m =
[[26 39 92 40 42 30 32 32 23 84 35 90]
 [31 59 23 37 41 52 56 81 68 24 32 35]
 [42 46 34 86 23 64 56 43 25 65 74 92]
 [92 82 38 84 47 35 28 38 22 28 68 78]
 [42 80 69 41 28 44 32 80 81 82 30 85]
 [73 76 68 47 88 68 36 56 23 56 65 81]
 [28 76 85 46 91 76 27 80 38 28 23 27]
 [42 40 66 46 41 68 39 69 86 56 77 52]
 [77 67 74 26 69 81 65 41 38 34 58 66]
 [28 83 37 23 40 63 47 46 87 64 81 62]
 [47 78 86 22 72 56 72 68 83 57 75 30]
 [27 90 88 39 25 86 48 24 82 28 60 62]
 [38 60 82 32 70 44 54 32 42 82 83 61]]
Rows and columns are numbered from 1.
The entry in row 1 and column 2?
A: 39
The entry in row 1 and column 1 -> 26
The entry in row 2 and column 1?
A: 31
The entry at row 3, column 2: 46
The entry at row 3, column 3 is 34
The entry in the bottom-left corner?
A: 38
The entry in row 3 and column 1?
A: 42
The entry in row 2 and column 3?
A: 23
The entry in the top-right corner?
A: 90
The entry just right of 75 is 30
The entry at row 2, column 2 is 59
The entry in the bottom-right corner: 61
The entry in row 1 and column 3 is 92
The entry just right of 87?
A: 64
The entry just right of 54 -> 32
The entry directly below 57?
A: 28

[3221 4612 8644 1637 4037 6747 1105 7006 6353 3263 4512]
Report the entry just left of the largest entry.
A: 4612
The entry at the centre -> 6747
The entry just right of the smallest entry -> 7006

Questions about the row below.
1) What is the third entry from the left?
2) What is the entry just right of -12?
3) What is the entry just left of the smallest entry?
4) What is the last entry?
-17    6  -12   -4  -32   12  -10  -11  -55  -39
1) -12
2) -4
3) -11
4) -39

[[-871  389  317 -646]
 [-469  242  366 -560]
 [ 755 -371 -747  683]
 [-348  239   58   45]
 [ 221  398 -603  642]
 [ 398 -182 -140  306]
 [ 375 -598 -220   46]
 [-791  723  291 -524]
 [ 240 -568 -561  112]
 [ 443 -508 -457  302]]
Rows and columns are numbered from 1.
The entry at row 1, column 1: -871
The entry in row 1 and column 3 -> 317
The entry at row 2, column 2?
Answer: 242
The entry in row 1 and column 2?
Answer: 389
The entry in row 3 and column 1?
Answer: 755
The bottom entry of the column that holds the smallest entry?
Answer: 443
The bottom-right entry?
Answer: 302
The entry directly below 58: -603
The entry directly below 375: -791
The entry directly below the largest entry is -348
The entry just right of -220?
Answer: 46
The entry directly below -561 -> -457
The entry in row 3 and column 3: -747
The entry directly below the smallest entry: -469
The entry directly below -524 -> 112
The entry just right of the largest entry is -371
The entry directly below -371?
Answer: 239

Read these off the matrix that follows.
1) Read off the entry just right of -0.134.
2) Read off the third largest entry.
3) Read off the entry just right of the largest entry.
4) Read off the entry just right of -0.042.
[[ 0.165  0.054 -0.041 -0.117  0.029 -0.163 -0.036 -0.001 -0.180  0.064
   0.179 -0.015 -0.095  0.006  0.060 -0.114]
 [ 0.038  0.071  0.009 -0.025  0.037 -0.165 -0.033 -0.046 -0.177  0.044
   0.109  0.017 -0.035  0.105  0.087 -0.117]
 [ 0.044  0.074  0.082 -0.098  0.078 -0.162 -0.036 -0.038 -0.176 -0.006
   0.091 -0.009 -0.039  0.080  0.070 -0.117]
 [-0.134  0.044 -0.090 -0.068 -0.011 -0.001  0.124  0.120  0.032  0.042
   0.012 -0.011 -0.017 -0.098  0.027  0.107]
 [ 0.116 -0.009 -0.008 -0.137 -0.017 -0.160 -0.081  0.029 -0.173  0.026
   0.090  0.035  0.012 -0.008  0.103 -0.120]
 [ 0.016  0.078  0.016 -0.043  0.033 -0.157 -0.015 -0.048 -0.172  0.001
   0.128  0.053  0.094  0.044  0.096 -0.128]
 [-0.166  0.072 -0.075 -0.120  0.078  0.072  0.166  0.092  0.022  0.109
  -0.042 -0.038  0.048 -0.116 -0.024 -0.028]
 [-0.057  0.056 -0.051  0.014  0.013  0.091 -0.025  0.189  0.127 -0.030
  -0.010  0.001  0.074  0.169 -0.027  0.105]
 [-0.054  0.026 -0.022 -0.027  0.113  0.188  0.134  0.083  0.202 -0.007
   0.002 -0.070  0.160  0.139 -0.049  0.104]
 [-0.054 -0.017 -0.087 -0.129  0.048  0.055  0.073  0.041 -0.044  0.112
   0.046 -0.067  0.070 -0.105 -0.008  0.077]
 [-0.036  0.005 -0.080 -0.062  0.078  0.037  0.074  0.008 -0.078  0.090
   0.036 -0.018  0.061 -0.109 -0.043  0.119]]
1) 0.044
2) 0.188
3) -0.007
4) -0.038

Read these off the matrix that follows.
1) Find the 3rd entry in reading order.
2) Find the centre entry.
3) Find the 3rd largest entry.
4) Find the smallest entry in the first row.
5) Find the third smallest entry.
6) Find the last entry in the row that holds the smallest entry.
7) Find the entry in the bottom-left corner.
8) Find the entry directly below -14.
[[ -6  24  19   7   8 -25   2 -29  -6 -18 -20]
 [-14  20  17  -5  11 -15 -10 -19   3 -12 -30]
 [ 17   6 -27  29  12  -7  37 -10  -6  22   4]
 [  6  19 -22  18  26  -6   2  -7  11  15   5]
 [-21 -29  45 -47 -41  17 -37  21  -6 -34  -5]]
1) 19
2) -7
3) 29
4) -29
5) -37
6) -5
7) -21
8) 17
